[[118 118 136 138 123]
 [132 134 125 121 105]
 [103 103 153 153 152]] ⇒ 121

[[142 136 145 117 107 129]
 [114 111 143 148 119 118]
 [146 137 107 148 137 136]] ⇒ 119

[[123 123 142 137 128 150]
 [129 122 128 132 125 145]
 [121 113 135 128 125 126]] ⇒ 125

[[107 137 101 128]
 [ 99 123 101 130]
 [127 135 101 130]] ⇒ 101

[[114 135 150 112 115 124]
 [113 133 154 118 111 127]
 [116 136 148 108 119 122]] ⇒ 111

[[127 124 136 121 139 113]
 [120 132 135 113 106 139]
 [134 139 125 139 131 146]] ⇒ 106

[[118 127 117 132 155 139]
 [118 132 127 132 109 139]
 [118 129 125 132 121 140]] ⇒ 109

[[122 147 123 115]
 [132 109 141 126]
 [100 128 142 131]] ⇒ 141

[[110 126 114 135 124 121 128]
 [132 119 106 129 122 120 154]
 [110 127 114 135 124 121 129]] ⇒ 120

[[131 120 147 141 134 113]
 [110 140 129 122 140 118]
 [128 116 150 136 134 118]] ⇒ 140
---
[[122 142 110 116 116 132]
 [146 131 143 129 120 112]
 [127 121 136 139 156 109]] 116

[[ 98 121 128 138 125]
 [132 142 103 154 141]
 [133 142 129 125 142]] 128

[[133 109 135 103 127 112 125]
 [118 128 126 135 117 130 139]
 [135 112 136 108 127 115 126]] 127

[[126 114 126 127 110 135]
 [149 116 148 109 118 114]
 [127 117 126 120 115 127]] 127

[[130 115 131 120 111]
 [129 121 130 123 119]
 [123 144 125 138 149]] 131

[[122 118 118 119 134  98]
 [123 119 113 109 125 108]
 [115 130 117 108 117 108]] 119

[[139 135 126 128 114 109]
 [115 132 132 131 122 126]
 [103 125 132 126 112 135]] 128

[[104 123  98 133]
 [132 122 128 140]
 [140 127 142 150]] 123
---
[[127 152 104 109 119]
 [112 125 126 135 139]
 [109 123 122 131 136]] value 112

[[123 137 135 126 114 138]
 [104 131 131 123 154 136]] value 123

[[128 125 128 126 124 128]
 [120 148 125 142 155 123]
 [118 117 135 124 118 126]] value 120

[[100 108 126 106 128]
 [119 121 133 128 118]] value 100

[[154 119 110 108 114 104 154]
 [120 116 138 138 133 134 120]
 [113 110 147 152 152 144 113]] value 120

[[117 105 149 139 131]
 [132 149 130 128 101]] value 117

[[132 124 133 117 123 153 135]
 [131 124 140 118 125 138 137]
 [133 124 132 125 124 133 133]] value 131

[[134 142 120 131 137]
 [135 123 122 105 134]] value 134
---
126  126  105  122
135  116  108  130
: 108

125  127  130  134
154  135  150  133
143  140  120  131
: 150

134  154  156  147
150  147  152  117
 99  147  118  155
: 152

145  129  123  123
119  113  127  140
106  125  134  136
: 127

107  103  134  116
116  100  135  107
116  120  137  116
: 135

136  122  134  118
120  125  131  132
119  145  118  152
: 131
---
array([131, 107, 101, 106, 121, 126]) result: 131
array([100, 129, 154, 104, 143]) result: 154
array([140, 125, 106, 115, 105, 122]) result: 140
array([101, 118, 110, 137, 145, 135, 108]) result: 145
array([115, 147, 106, 144]) result: 147
array([140, 143, 158, 116, 129]) result: 158
array([137, 106, 127, 156, 112, 140]) result: 156
---
[[134 126 108 143 123]
 [131 124 101 126 131]
 [120 122 102 128 123]] ==> 124

[[147 139 113 130 140 121 138]
 [139 137 122 133 132 125 127]
 [124 114 117 119 137 128 152]] ==> 137

[[126 115 138 129]
 [136 147 116 125]
 [112 104 147 118]] ==> 147

[[128 128 127 127 128 127 129]
 [124 139 133 141 124 129 133]
 [124 138 139 149 123 130 133]] ==> 139

[[138 118 132 137 141]
 [142 131 131 104 118]
 [135 137 125 108 128]] ==> 131

[[103 136 127 140 146 142 129]
 [104 136 124 140 147 142 129]
 [104 136 124 140 147 142 129]] ==> 136

[[112 139 127 144]
 [138 104 130 117]
 [127 113 144 126]] ==> 104

[[143 134 122 126 117]
 [129 151 123 145 110]
 [141 145 137 127  98]] ==> 151
---
[101 113 126 116] yields 101
[130 124 128 141 127 107 151] yields 130
[133 106 114 144] yields 133
[102 134 139 114 135 120] yields 102
[127 110 157 114 114 111 122] yields 127
[ 99 128 122 137 129] yields 99
[128 106 129 109 111] yields 128
---
116	145	130	155	142 → 142
115	102	129	106	124	120	142 → 120
99	128	130	141	144 → 130
134	129	99	147	114 → 129
150	122	140	99	129	128	113 → 128
118	103	125	139	155	119	126 → 125
122	132	131	136	107 → 131
121	116	109	99	120	126	129 → 120
---
[[127 151 131 119]
 [114 140 152 121]] -> 151

[102 111 109 115 145] -> 115

[109 105 119 110 145 130] -> 130

[106 106 111 105 103 113] -> 111

[124 104 145 128 122 131 146] -> 145

[[120 152 132 125 129]
 [131 140 121 134 127]
 [139 117 120 136 124]] -> 140

[112 144 127 147 123 139 103] -> 144

[112 115 127 147 158 119] -> 147
